A single turn carries every row of the set below to another of its rows. Some are shown first; where does it send the rows asked next?
K_139: [-18 -23 -12  37  27  10  13  24   5   1 -35  -6 -71  19   7  -6  28  29
  44   5  -9  18  -3   6   6  25 -17   8  13 -19   5]
K_799: [ -9  -3   5  12  28 -11 -19  35 -44  -4 -19  -7 -21   1 -29  -2  38   8
 -19  10 -13 -24  19 -30   4  22  12   3   3 -12 -17]
K_923: [ -5  -7 -25   5  18   6 -24 -10   8   5   7   9 -41  -3 -23  39   5  66
 -11  27  41  30 -14  -6  -6 -20 -25   8  -5 -32  -2]
K_477: [-16 -14 -25  29  38  44 -13 -25 -16  12  10 -36 -44 -14 -34  -1  43  30
   2  32   7 -11  -3  -7  -7  30 -10 -55  15 -12  16]
K_4: [-22 -25 -27  10  54  56 -12 -23   1   8   9 -29 -40   0 -34   3  20  40
  -8  17  17  -6  -4 -20 -22  17 -20 -46  18 -28  29]
K_602: [ -3  -9 -20  17   1  -2  -1  14 -29   7   8  18 -16   7   6 -32  16  13
   6   2 -20  18  -4 -49 -26  13 -20  -2  28 -47 -40]
K_35: [ -4   9 -17   0  -9   2 -15   6  -7  27  11 -34 -12 -15 -30 -10  18   2
 -11  16 -15  13  25 -48 -10  14 -14  -9 -18  -1 -33]
K_845: [ -6 -21  -5  15  24  14  22  -7  10   4 -38   5 -57  31   1  19  34  19
  39  19   7  25  -4   9 -14  13 -25  16  -8 -14   0]
K_559: [-11 -16   7  30  39  10 -17  28 -45  -2 -10   0 -24 -12 -26  -6  22  10
 -14  -5 -11 -32   7 -35  -2   5  14   3   4 -18 -24]
K_359: [-21 -31 -11  22  42  13  24   1  30   1 -40  -7 -51  25   5   1  25  31
  43   9  -9  10   5  -7 -14  22 -28 -10   5 -19  15]
K_857: [-13 -16 -17   3  44  56  -4 -33 -23  19  -1 -18 -42   5 -31  19  37  29
   5  44  21  -8  -4  -6 -33  23 -23 -35   4 -32   8]
K_221: [-11   3 -40  24  17 -14 -25   0  23   3  32  -3 -47 -19 -10  15   2  70
   1  28  15  30 -17 -16   4 -11 -25  -4   9 -35  -5]
K_575: [ -8   0 -29   2   8  -6 -16  21 -36  13   6   0 -24  18   1 -31  26  15
 -11   2 -11  22  -5 -50 -17  19 -15  21  23 -46 -32]
K_198: [  0   0 -27  19  -8   7 -10   1  -4   8   8 -21 -10 -27 -34 -12  15   5
  -7  12 -13  20  29 -40 -17  -5   8  -9  -7   9 -38]
K_622: [-11 -14 -37  12  28 -10 -10  -8  35 -13   4   9 -38  -3 -15  15   4  70
 -10  17  23  32 -10 -15   5 -19 -18  -2   6 -25  20]

K_198 moves to K_559
K_35 moves to K_799
K_221 moves to K_477
Where do these go?
K_923 moves to K_857
K_4 moves to K_359

